[ 34 -42 -37  37 -20 -23] ⇒ 37

[[-21 -46 -29 -17   8 -26]
 [ -9  14 -15 -32 -29 -16]] ⇒ -32

[ 22 -30 -32 -37 -48] ⇒ -32

[-42  48  -5 -39] ⇒ 48

[49 -6 26 31 10  0  8] ⇒ 10

[ -4 -22 -34  14 -33 -41] ⇒ 14

[[-27 -12  19 -45 -50  16]
 [  5  21   3  -7 -12   4]
 [ -9   0   8 -24 -44   8]] ⇒ -24
---
[2863 7859 9108 6710] >> 9108
[-32 -24 -21 -31  48 -15] >> -21
[38  2 50 83 55] >> 50
[ 26  -3 -33 -17  46] >> -33
[23 17 51 33 76] >> 51
[42 60 24 66 67 46 88] >> 24
[214 118 156  47 247] >> 156
[292  57 319  71 521 762] >> 319
---
[[ 16  26 -19  13  -3]
 [  5   4   7   3 -11]
 [  5 -41  30 -24  41]]
-3

[[-20   7 -23  18  -2 -28 -27]
 [ 22  35  51   0 -42 -24 -44]
 [ 38  14  10  34  27   5  30]]
-27

[[ 49 -32  12  11 -24  -3]
 [-38 -20 -11 -30  12  15]
 [-12  12 -11  13  15 -20]]
-3

[[ 21  11  37   4]
 [ 15 -42   6  33]
 [-45  11  17   6]]
4

[[-15   7  12  -1 -46]
 [-48 -21  17 -14  38]
 [-20   3  -5   6  -2]]
-46

[[ -5   3  16 -27 -11  -3]
 [ 30  -8   3  43  -8  12]
 [  1   3 -11  20  10 -12]]
-3

[[ -2 -15  41  16   6  10  -3]
 [ -4 -11  27  18   0   3   4]
 [ -3 -10  28  17   0   3   4]]
-3

[[ -5  19  14 -54 -10]
 [-32  -8  28 -48  -5]
 [-24   8  26 -54 -12]]
-10

[[ 36  26  27  24  -4  25 -33]
 [-10 -14 -25 -33 -33  25  17]
 [ 24  26 -25 -14 -42  48 -33]]
-33
---
[[-15 -17 -13  35 -22]
 [  9   4  28 -37  30]
 [  8  22  54 -18  10]] --> -17

[[ -7  -1  -5 -29   6]
 [ 11   1   6  41  -6]] --> -1

[ 30 -43 -45   5   7] --> -43

[[-10 -44   4 -19  31 -45]
 [ -6  18  -1   5 -47  21]
 [  7 -40   4 -16  15  -2]] --> -44

[-21  31 -23 -43] --> 31

[[  4 -18   6 -22   6]
 [ -6 -54  -8  11  -8]
 [ 13  53  18 -41  18]] --> -18
---
[-39 -12 -27   4 -14  32 -30] Out: -14
[-29 -20   9  51 -40  27] Out: 51
[  6   9 -13 -17  -8 -48] Out: -17
[-39  15 -21  25 -48] Out: -21
[ 28 -44  44  27] Out: -44
[ 51 -35 -55  -4] Out: -35
[ -5  10   1  17   3 -42] Out: 17
---
[[-1 44 -6 26 26 20]
 [10 32 -7 20 23  9]
 [42  5 21 12  0  8]] ==> 0

[[48 24  1  1 38]
 [ 6 54 28  2  0]
 [ 2 36 52  7 -1]] ==> 7

[[ 51  -5  18  42 -45]
 [ 50 -21  14  42 -51]
 [-41  12  13 -35  38]] ==> -35

[[ 16  11   8 -35  15]
 [  5  30 -37   4  24]
 [-39  10  21  25   6]] ==> 25

[[-16 -16 -16   9]
 [ -7  15   7   0]
 [  1   1  21  42]] ==> 21

[[-18  -7  15  24 -45  24]
 [  5  20 -22  -5   6 -43]
 [ -8  -6 -54  27  20  22]] ==> 20

[[  0  14   6 -40  13]
 [ -7 -27 -14 -43  40]
 [ -8   4   5  12 -24]] ==> 12
---
[[163 134  97 212 162]
 [ 89 206  32 187 172]] Out: 187

[  59 -799  373 -237 -337  652] Out: -337

[756 124 223 524 383] Out: 524

[197  47   8 209] Out: 8

[[-17  18 -50  30  34   4]
 [-30  -6 -32 -17 -49 -26]
 [-35   0 -45  -5 -31 -30]] Out: -31

[241  97  60  57 199 139  70] Out: 139

[[194  91  54 137 126]
 [121  84 118  90  78]
 [136 136  33 162 162]] Out: 162

[-305 -653  530  -34  283] Out: -34

[31  4 42 24 58 87 34] Out: 87

[33 41 68 39 17 81] Out: 17
---
[[  2 -29 -52   6]
 [ 43  -6  11   3]
 [-54 -25   5  -7]]: 6

[[  6  43  53 -16]
 [  3  20   9  28]
 [  3 -21  -5 -19]]: -16

[[-13  -3  24  40]
 [-19 -29  24   8]
 [-40   9   3  -3]]: 40

[[ -2  45  49  15]
 [ 16   1  12  10]
 [-13   0 -27  -4]]: 15

[[ 52  24   9   5]
 [-24  -1   4  -8]
 [ 10   8  -5 -29]]: 5

[[-10   5  25 -51]
 [-27 -46  41  10]
 [ -3 -48 -14  42]]: -51

[[  1   1   2   3]
 [ 46  -9  -5  -4]
 [ 22   2   4 -11]]: 3

[[-39 -46  -2   3]
 [-34 -40  -9  -5]
 [ -4   4   8  14]]: 3
---
[[ 30 -20  24  12]
 [ -2  44 -20 -10]]	-20

[[ -9   7  24  25 -46 -19  31]
 [-12 -33 -17  25  40  -2  31]
 [ -2 -10 -10  25   1 -51  35]]	-17

[[-16   7 -28   3 -38 -15]
 [ 27  18 -39  -4 -27 -15]
 [ 14  18 -49  -4 -43 -24]]	-39

[[-36 -22 -54  50 -31]
 [ 35  18   6 -29  22]
 [ -9  41  41 -13  -1]]	6

[[  9  -3  25 -12 -13  52  51]
 [ -2 -13  -2   6   6   4  19]
 [ 12  -6 -35   6 -12  44   7]]	-2

[[ -1  21  21 -51 -29 -11  18]
 [-38   6   6  12   1 -49  19]]	6
---
[ 33 -12  27  42] ⇒ 42, 33

[[-11  42  18  18   8 -26  19]
 [ 30 -14 -19  16  36   9  16]] ⇒ 19, 30

[[-21  -3  -6  39 -28  13]
 [  0   1  -3  42 -30   3]] ⇒ 13, 0

[[-21 -23 -31  28 -33]
 [ 17  15  42  19 -32]
 [ -8   2  26  41 -37]] ⇒ -33, -8

[-35  46 -26 -48  17  36] ⇒ 36, -35

[[ 8 39 55 -6]
 [ 7 33 46 -5]] ⇒ -6, 7
---
7,1,6,4,7,1 >> 7, 1

79,34,61,32
54,20,52,93
92,67,44,81
>> 79, 81

87,241,51,185 >> 87, 185

1554,8677,5974,4958,7816,3026,2811 >> 1554, 2811

75,80,74,23,46,45,69
28,38,39,33,11,24,48
>> 75, 48

583,251,478,657,667,873,240 >> 583, 240

897,222,865,30,734,139 >> 897, 139

3,7,4,5,8,3
4,4,0,4,5,6
>> 3, 6
---
[[-40   9 -24 -37 -44  26 -12]
 [-31 -41 -29  -9 -28 -29  -3]] Answer: -41

[[-149  -16 -693   38 -151]
 [  77  574 -503 -830  336]] Answer: 574

[[4514 2931 5448 7828]
 [9204 5475 2100 2787]] Answer: 5475

[[235  78 118 167  91 113 123]
 [ 53  28 211 161  79  57  66]] Answer: 28

[[75 30 47 47  4]
 [47 37 45 32 24]] Answer: 37

[[ 129 -510 -415  503   89 -444  500]
 [  78 -494 -266  495   -1 -407  319]] Answer: -494

[[255 257 638 837 226 842 373]
 [456 732 431 559 584 464 484]] Answer: 732

[[535 881 753 454 946]
 [509 143 373 685 883]] Answer: 143
---
[[ 26  53  33 -41   1   9   2]
 [ -8  12  53  11  13   5  -8]] Answer: 26, -8

[[ 0 54 -1  0 -1]
 [ 0 46  3 -1 -1]
 [ 2  8  7 -2 -7]] Answer: 0, -7

[ 18  50   8  22 -11  14] Answer: 18, 14

[ 34  -4 -29 -37  37 -40  11] Answer: 34, 11

[ -7 -43 -34  25] Answer: -7, 25

[-44  12 -27 -42 -18 -38   9] Answer: -44, 9
---
[[ 44 -54 -21 -33]
 [ 44 -47 -34 -35]] --> 44, -35

[ 34  47 -16  22 -20] --> 34, -20

[-52  -3  22 -33 -29   5] --> -52, 5

[[-13  -5   2  -5 -11]
 [ -7  14   5 -21  11]
 [ 46  -2  13 -10  -7]] --> -13, -7

[ 17  19  49 -22  50 -23] --> 17, -23

[  2   5  20 -12 -41   2  19] --> 2, 19

[-44 -45 -39  49 -38 -42 -51] --> -44, -51

[[-29  -1 -13   7 -53]
 [-33  -6  -3  -4   3]] --> -29, 3
---
[ -6   1   2   0 -43  -2] → 0
[-29  -7 -10 -51 -29 -39] → -51
[ -6  12  53 -17 -37 -23] → -17
[-14  30 -21  15 -31 -47] → 15
[-23 -51   3 -41  -9   6] → -41
[ 22  -8   6 -14  54 -32] → -14
[-11   8  45 -32  12 -27] → -32
[-50  23  38  -5  44  10] → -5
